In the rows, zero is written as 128.
Rows swapped in pairs by one turn or mirror: which row each one swaps with
Q12: [120 143 132 165 146 117 135 120  95 128 140 122 143 132 165 121 117 146
 114  94 110 135 132 155 169 124]
Q636: [149 143 145 135 117 115 130 121 129 139 106 156 127 140 126 127 157 158
 127 133 114 177 145 111 127  99]
Q567: [144 141 135 149 180 136 138 117 135 152 145 151 107 141  99 109 133 125
  93 122 127 123 160 156 139 117]
Q610: [133 143 112 131 149 126 133 149 137 139 144 107  81 142 118 124 152 141
 111 144 109 137 111 132 177 150]
Q452: [119 161 138 141 129 106 100 169 115 130 160 138 140 134 144 113 132 130
 153 133 133 144  92 147 158 155]
Q18: [108 108 133 153 106 117 127 126 128 119 126 142 121 118 128 127 113 133
 117 107 130  62  74 133 145 146]
Q805: [103 108 134 138 106 114 128 138 129 117 130 141 122 108 141 115 113 141
 122 112 139  64  79 130 139 152]
Q628: [108 123 125 151 148 131 104 124 117 124 123 133 152 105 136 121  86  78
 123 129 107 131 116  92 107 135]
Q565: [ 98 114 132 150 112 151 111 148 127 138 112 149 129 159 123 154 127 142
 110 125 131 106 132 127 181 153]
Q269: [129 148 117 115 123 117 118 124  91 138 140 140 127 114 133 125 118  67
 123 126 114  95 111 135 121 172]
Q550: [114 149 109 152 100 119 131 154 103 121 131 132 126 103 105 119 122  79
  97 152 107 133 118 114 113 159]
Q128: [131  94 117 145 114 129 126 113 124 123 126 132 113 122 111 145 121 161
 103  89 130  76  94 131 138 155]
Q595: [130 161 169 123 155  93 126 110 147  97 116 108 117 124 110 110 124  92
 154 127 110 123 112 104 106 144]
Q586: [143 168 154 143 134 145 105 121 120  93 176 125 133 133  81 129 131 127
 109 105 100 143 134 107 131 132]
Q542: [154 119 143 119 149 144 114 104 116 122 146 156 108 142 118 153 143 144
 143 113 131  85 108 120 118  82]
Q476: [115 103 154 165 161 106 112 136 156 122 100 128 150 142 103 134 157 114
  89 119 128 123 142 129 132 122]
Q253: [115 127 140 116 153 125 154 169 116 145 131 151 114 137 157  90 136 106
  97 130 120 122 131 149 105 146]
Q414: [130 107 147 163 144 138 124 175 149 100 172 134 128 105 128 137 113  96
 126 110  93 135 101 121 138 138]
Q589: [ 96 151 115 171 118 117 152 160 103 107 128 113 113 112 122  99 115  93
 117 130 108 141 113 118 126 111]
Q975: [ 84 131 143 137 145 114 139 121  91 143 146 127 147 130 120 100 129 122
 149 150 115 127 133 101 142 179]
Q770: [165 135 121 145 121 124 142 103 119 130 106 155 130 128  94 150 148 149
 106 141 113 154 126 106 128 145]
Q496: [101 156 123 168 113 120 150 153 109  96 127 119 106 103 126 104 119 101
 108 129 103 140 111 114 122 111]
Q657: [144 148 143 120 110 130 115 159 150 141 168 111 105 154 132 113 119 132
 137  99 104 156 107 121 143 111]
Q368: [ 86 118 142 127 115 119 110 141 112 120 137 138 129 115 156 111 126 124
 134 132 146  70  93 142 132 117]
Q768: [123 149 118 141 101 117 142 159 111 109 118 124 114 103 111 110 118  79
 100 141 108 127 110 108 110 160]
Q653: [ 74 117 138 146 118 113 116 136 106 113 146 141 131 104 142 114 134 124
 136 127 142  76 109 134 129 108]
Q989: [136 133 148  92 149 154 142 145 126 145 152 154 135 119 138 110 132 108
 165 125 134 113 151  99 119 119]
Q689: [124 171 145 122 125 140 113 104 107 136 145 138  93 158 114 138  81 110
 150 123 122 114 117  96 141 146]
Q189: [126 102 138 160 135 131 168 131 140 122 120 151 131 131 133  92  96 147
 103 114 140  84 120 103 137 111]
Q425: [105 147 102 148 109 112 128 152 109 106 123 132 110 105 113 118 124  82
 100 148 101 131 111 109 113 156]
Q847: [106 169 141 128 107  95 129 135 153 124 150 130 118 145 137  84 101 126
 147 136 123 116 107 138 158 135]
Q463: [156 134 145 100 141 144  85 106 107 152 158 150 113 134 127 153 144 120
 146 121 118  90 137 123 116 136]
Q742: [172 108 163 121 166 118 144  96 124 128 147 158 121 145 137 120 129 126
 149 142 111 153 139 121 125 136]
Q33: [155 122 153 118 132 137 120 103 126 133 137 161  99 146 109 133 149 137
 151 135 126  87 114 125 115  77]
Q670: [ 92  77 145 158 130 124 146 156 145 101 158 126 131 119 136 103 107 105
 116 121 119 133 104 115 133 145]
Q455: [117 177 154 148 126 132 108 100 133 121 154 143 145 120 149 140 105 126
  94 130  81 138 112 111 155 140]
Q853: [166 128 137 105 151 152 104 108 112 148 161 159 116 138 120 156 137 113
 134 117 122  85 132 120 120 113]
Q751: [121 134 138 141 129  94 125 115 164 127 102 121 152  90 124 125 130 123
 125  97 125 129  74 114 137 136]
Q904: [ 79 132 137 151 150 100 118 143  91 112 131 145 147 108 148 110 137 106
 131 151 135 104 131 113 116 114]
Q212: [120 149 142 159 106 163 121 134 125 140 159 107 112 143 121 169 127 104
 103 118 122 120 144 104 118 136]
Q952: [126 139 123 147 158 145 122 117 136 123 157 131 142 155 118 146 130 146
 119 106 112 119 166 130 167  98]
Q327: [155 141 141 136 122 113 135 122 121 142 107 165 122 137 124 130 169 148
 117 139 117 176 143 111 125 103]
Q780: [112  82 136 164 122 128 126 115 132 110 165 132 147 136  96 127 145 129
  86 120 136 135 103  95 110 127]
Q370: [154 151 150 117 112 129 117 155 137 146 150 119  99 154 138 105 131 127
 140 119 104 160 121 129 136 105]
Q277: [172 129 125 139 125 121 138 109 116 130 100 161 139 125  98 152 157 141
  95 126 116 155 134 100 123 144]
Q98: [123 127 120 161 170 124 142 144 131 107 152  97 123 142 102 126 104  81
 124 130  94 121 107 113 132 158]
Q207: [157 146 132 169 152 143 103 129 119 104 161 128 119 158 110 138 112 166
 116 107 106 140 108 126 137 113]
Q287: [117 127 158 127 110 134 110 153 138 136 149 129  90 125 119 124 111  81
 111  87 140 107 103 124 158 144]
Q176: [146 122 162 131 135 100 112 114 155 137 125 144 164 157 132 128 134 152
 121 140 113 154 126 111 136 171]
Q778: [160 138 118 139 124 119 132  97 125 128  99 167 123 128 100 155 154 139
 105 137 103 155 127 104 118 140]
Q487: [134 159 148 160  99 114 162 109 126 145 104 125 114 143 137 146 131 145
 140 141 140 116 109 138 150 175]
Q974: [ 83 137 139 165 157  88 125 120  97 112 122 148 151 111 142 114 129 117
 131 162 131 116 135 110 113 126]
Q152: [120 122 141 172 127 156 114 158 126 112 156 124 167 102 108 128 108 126
 126 143 123  87 137 106 143 122]
Q977: [114 145 132 181 140 122 143 121 101 118 137 117 141 118 154 124 110 145
 118  90 111 141 123 133 167 111]
Q851: [151 119 148 136 134 127 136 133 149 108 118 156 103 153  98 125 147 144
 144 147 112 111  98 104 111  82]
Q386: [176 148 150 131 137 107 127 127 128 157 146 143 126 132 105 106 119 143
 155 165 149 101 110 107 140 131]
Q889: [155  95 121 123 148 123 127 133 149 144  84 146 119 143 109 126 131 137
 144 143 125 143 104 115 134 142]
Q649: [155 130 167 136 141 139 113  87 113 122 111 146 108 125 137 138 122 143
 123  91 128 112 141 143 164 150]
Q618: [150 129 150 127 133 121 147 104 102 105 134 139 132 142 125  99 146  94
 156 167 109 124 109 149 112 155]
Q89: [142 142 144  96 123 132 103 121 109 154 160 152 127 128 135 143 124  86
 141 116 117  88 117 132 114 155]
Q872: [157  96 120 132 110 137 118 108 145 130 116 148 124 131  99 155 137 160
  93 100 117 107 107 112 127 151]
Q626: [163 128 127 126 172 122  96 131 128 135 114 104 118 134 123 117 135  89
  98 128 111 112 144 143 107 118]
Q240: [173 111 156 143 164  90 122 116 123 127 144 155 115 126 144 115 119 157
 131 136 121 150 126 131 131 161]
Q938: [143 115 143 139 137 134 132 144 162 107 123 141 109 154  87 129 150 129
 146 152 109 128 104 100 109  94]
Q933: [ 86 126 132 147 131 100 123 144  99 112 131 143 128 100 147 109 128 118
 136 120 145  73  92 127 128 117]
Q34: [126 137 145 133 150 143 173 111 135 110 138 155 131 118 127 130 122 154
 119  79 104 134 103  93 100 120]
Q163: [129 152 148 154 129  95 133 148 118 129 135 143 129 143 105  97 145 131
 106 136 136 130 107 156 177 162]
Q472: [163 125 151 116 137 141 109 117 129 129 132 163 108 149 116 136 152 146
 139 124 115  94 118 115 103  83]
Q390: [133 105 157 157 127 156 140 124 144 141 141 139 135 178  81 118 121 131
 113 144  81 124 116  96 135 126]
Q608: [ 92 161 158 131 112 131 139 131 171 112 147 135 135  97 114  93 116 130
 134 106 117 127 114 130 134 146]

Q670 pairs with Q742
Q649 pairs with Q287
Q904 pairs with Q851
Q128 pairs with Q89
Q889 pairs with Q628
Q872 pairs with Q269
Q240 pairs with Q414

